(in the rows, 128 means zero)
Turns, then the turns between two rows, first turn first; the first pair answered:
q209 (before => after):
[101 143 138 127 151 148  70 140 132 158 129 148 117 127  89 141 116 125
 110 116 124 160 132 146 138 127  98 146 125 127 128 148 121 129 145 171
 112 103 121  81 134 157 163 122 148 107] => [121 119 140 136 139 144  74 156 144 166 129 139  97 114  87 135 120 137
 107 124 109 159 128 147 136 120 119 153 113 128 138 149 108 122 122 177
 115 125 108  86 147 129 171 128 156 126]
[157 129 128 131  93 145 158 112 166 124 127 108 126 123 145 142 157 124
 152 113 136  91  99 108 149 143 137 143 149 130 140 171 166 126 118  80
  99 177 138 161 133  89 111 155 109 178] => [137 153 126 123  99 153 154  91 155 112 121 119 149 132 149 149 152 105
 155 106 153  90 102 110 149 149 114 135 163 127 129 167 177 133 142  77
  96 150 148 156 126 116 104 152  98 161]
[109 126  99 150 139 111 139 157 131 145 166 130 116  82 130 110 136 125
 109 127 120 133 111 161 107 125 133 142 150 120 134 146 135 139 128 146
 142 180 115 147 106 105 132 133 132 153] => [107 141 101 142 135 109 146 144 121 143 156 135 128  76 136 110 136 115
 118 136 125 127 113 168 104 126 124 136 150 112 140 144 144 148 145 137
 140 177 115 158 116 102 131 133 119 153]
q514 (before => after):
[157 141 122 108  94 105 161  96 123 118 124 117 137 100 144 131 136 109
 153 145 122  82 122 125 125 137 114 117 106 109 149 123 137 154 150  96
 115 128 118 170 163  95 138 137 108 151] => [100 169 126 109 133 129 136  85 113  97 142 133 162 141 132 136 123 102
 139 120 143 104 134 116 140 147  82 111 134 124 115 122 142 147 172 116
 119  78 135 136 121 166 137 123 111 110]
[161  73 128 167 112  98 183 164 160 149 139 170  71 105  88  92 171 139
 133 122  77 145 115 100  94 116 181 142  74 102 128 156 125  97  68 123
 146 165  97 119 148  77 148 136 179 122] => [124 114 131 143  98 158 210 122 188 112 132 157 134 154 119 125 171 123
 170  65 150 127  97  92 134 153 149 123 158 121  77 200 197  99  88  79
 121 144 138 121  81 125 100 148 134 130]
[118 115 138 120 114 105 124 123 157 152 137 125 125 134 128 134 125 128
 106 109 138 136 146 128 123 120 140 133  97 114 123 124 140 127 127 136
 142 146 121 119 118 150 117 134 118 145] => [121 117 138 117 110 108 123 123 154 152 138 127 126 134 129 134 127 128
 109 108 140 130 142 129 126 121 140 135 101 112 123 131 144 125 127 133
 139 147 122 120 115 149 114 134 112 147]
q857 (before => after):
[ 89 137 137 105 169  90 123  88 102 174 172 174 115 128 130 132 103  67
 130 152 130 123 152 160 142 141  95 142 130 121 126 111  93 109 163 144
 131  81 134 116 158 150 129 108 150  57] => [ 90 116 136 117 176  97 113 111 122 179 184 164 100 138 120 130 102  87
 115 140 123 140 152 152 151 142 106 148 130 134 116 113  78  99 139 161
 137  89 132  99 143 164 132 111 171  57]
[ 90 122 122 128 138 169 128 139 135 114 146 133 150 157 121 131 137 140
 116 103 148 156 137  98 152 123 127 120 142 147 105 135 115 102 109 124
 121 120 135 105  88 162 135 137 137 124] => [100 120 123 127 126 175 135 138 143 112 142 128 145 155 125 128 142 142
 123 100 149 146 132  98 159 125 133 122 150 147 105 144 125 104 105 119
 116 132 134 113  87 151 128 144 133 137]
[150 115  63 199 103 121  74 164  84 148 111  87 102 146 141 137 116 184
 105  71 145 137 137 136 139  98 150 160 113 124 117 135 134 131  78 159
 144  57  75 102 110 144 103 124 194 167] => [163 112  63 196  84 128  94 161 100 145 108  79 103 139 148 139 122 191
 120  66 156 126 127 139 150 105 156 163 119 124 118 148 146 131  70 145
 139  73  80 116 107 124  94 134 185 183]
q620 (before => after):
[ 86 137 126 136 160 128  96 133 128 127 133 145 117 151 124 124 123 140
 121 137 133 159 140 103 128 132 130 143 133 132 123 124 113 120 127 164
 146 113 114  94 112 165 140 111 149  94] => [129 111 124 135 133 103 114 139 126 145 120 145  96 113 127 114 132 145
 126 166 106 140 135 113 114 123 152 149 102 115 154 116 105 124 111 155
 147 147  96 119 153 106 148 119 148 123]
[ 96 144 123 122 155 124 101 120 139 118 115 120 105 149 144 144 141 156
  66 114 123 126 141 107  76 128 147 124 126 119 115 162 148 130 106 174
 128 114 128 136 154 177 120  81  99 100] => [124 128 120 127 145 110 106 127 134 128 107 117  94 124 146 139 149 163
  68 131 104 117 140 111  69 119 162 128 108 108 136 160 138 136  99 170
 132 133 117 150 180 142 127  86 100 114]
[109 108  98 144  89  96 146 170 151 125 178 112 120 148  97 149 104 158
 110 152 151 123  83 107  95  94  64  98 124 150 143 162 108 136 134 117
 117 128  72 158 131 123 136  70 171 136] => [114 108  97 141  83  98 156 168 156 124 173 111 123 148 101 153 107 155
 114 146 157 117  80 106 103  97  66  96 131 152 144 166 115 137 130 109
 113 137  77 165 130 114 130  77 167 143]
q441 (before => after):
[122 108 129 120 137 149 156 144 131 102 121  92 143 175 103 129 148 151
 114  91 154 156 130 100 157 118 105 126 128 166  64 125 175  93 149 116
 143 108 135 129  71 135 130 128 136 135] => [132 115 128 108 120 149 173 129 130 100 105  94 155 162 116 133 151 137
 131  97 162 138 125 101 151 118 103 120 130 156  68 128 193 104 159  95
 137 114 136 149  79 115 120 132 120 146]
[107 137 130 141 141 149 104 147 133 123 152 110 132 165 123 133 127 134
 117 108 142 144 122 112 159 136 119 137 147 158  94 131 142 125 130 147
 123 108 130 107  97 167 135 127 137 118] => [116 150 131 125 123 153 122 122 131 117 137 111 148 156 140 142 130 117
 136 111 160 121 119 116 155 141 112 127 163 149  99 137 165 134 144 122
 110 107 137 127 103 158 123 130 112 127]
[112 152 144 139 114 105 116 130  92 111 133 141 134 134 119 136  66 108
 117 130 120 122 117 122 120 135 126 149 106 125 140 104 118 135 136 131
 143  88 133 100 124 164 127 107 133  92] => [109 161 141 130 107 104 125 115  91 104 126 140 142 134 128 141  72 100
 124 133 130 111 117 123 121 138 122 146 115 125 137 108 134 142 143 122
 139  85 138 110 125 160 125 112 124  97]
Then:
Each pair is two turns apart.
[129 174 133 124 104 176 167 130 183 145 110  70 162 132 125 139 138 112
 175 100 183 122 115 131 141 197 144 152 183 119 162 171 195 160 141 102
 125 112 115 184  77 125  62 150 113 212] => [140 144 128 158 157 102 109 183 128 186 128 102  96  87  76  95 129 120
 108 168  86 169 146 137  81 144 168 171  80  93 221  97  89 156 137 177
 164 105  68 151 154 105 133 120 179 166] | q514 then q620
[112 138 132  70 110 110 121  93 149 108 119 147 158 148 133 128 134 137
 174  90 164 108 164 155 125 129 115 119 166 169 149 142 171  96 175  95
 145 100 165 125 126  90 105 126 110 137] => [138 114 131  86 119  67 105 123 126 135 125 155 114 115 114 103 132 147
 150 126 116 121 172 159  99 104 138 128 111 154 187 109 123  95 164 121
 163 113 137 124 176  59 136 121 136 129] | q514 then q620
[152 129 136 144 153 133 149 148 133 112 138 134 111 129 128 157 119 132
 103 120 127 135 147  93 122 110 134 124 142 142 158  92 106 119 137 149
 130 120 126 125 122 112 138 125 125 102] => [167 133 136 133 133 136 166 135 139 113 127 131 119 122 141 159 125 122
 119 118 137 116 140  96 126 114 133 118 145 137 162 101 128 125 143 126
 122 133 128 146 130  88 129 133 108 122] | q514 then q857
[105 136 133 140 136 114 102 157 118 138 136 123 118 114 119  99 126 123
 112 132 101 105 141 123 124 108 136 123  99 131 146 144 114 121 117 155
 134 116 124 100 131 129 157 135 124 104] => [117 153 134 121 106 128 133 127 124 126 118 119 143 110 143 113 134 110
 147 125 129  76 131 127 137 122 127 115 127 128 142 163 156 134 127 115
 112 122 134 130 126 114 131 144  91 129] | q514 then q209
[132 115  95 119 119 151  89 157 136 121 139 129 126 149 152 178 100 109
 162 113 127  98 161 143 183 118 103 110 130 144  85 129 138 103  95 181
 101 131  98 111  82 191  84 137 167 113] => [147  95  98 128 127 127  75 171 128 137 140 128 101 130 141 167 103 115
 149 136  97 106 167 142 168 102 122 117  98 134 104 113 111 101  85 198
 108 146  79 110 112 171 103 133 182 114] | q857 then q514
[ 94 112 134 142 152 149 103 161 151 128 164 119 111 167 112 133 112 150
 121 106 127 162 134 124 132 147 131 124 140 155  98 139 116 101 105 157
 148 116 134  80 102 168 141 122 157 105] => [107 153 134 107 113 161 144 105 140 106 131 124 162 150 148 153 124 112
 165 109 168 112 125 141 136 158 109 109 174 145 105 155 173 127 141  97
 120 118 154 124 112 140 108 132 101 127] | q441 then q441
[167 116 108 136 127 101 125 124  98 149 118 139 118  86 131 107 128 121
 115 168  93 124 133 136 105 111 148 134  85 127 151 116 100 133 133 119
 123 132 110 152 170  93 138 123 138 123] => [119 160 107 127 154 122 107  98  78 128 124 158 157 119 133 119 118  95
 115 154 125 131 146 134 110 119 109 121 114 128 124 114 114 141 170 119
 120  83 128 139 143 152 131 110 125  86] | q209 then q209
[180 172  94  64 159  71 128 138  57 128  91 106 163 120 125 171 130 120
 153 155 124  83 114 165 138 115 115 137  83 117 161 145 125 154 116  83
  92 121 105 147 149 136 153 147 114 114] => [174 178  94  62 160  79 133 133  61 126  90 102 172 123 130 177 129 117
 155 147 133  83 110 164 146 125 110 132  93 118 156 150 134 152 121  78
  92 115 113 147 137 147 147 144 109 114] | q857 then q514
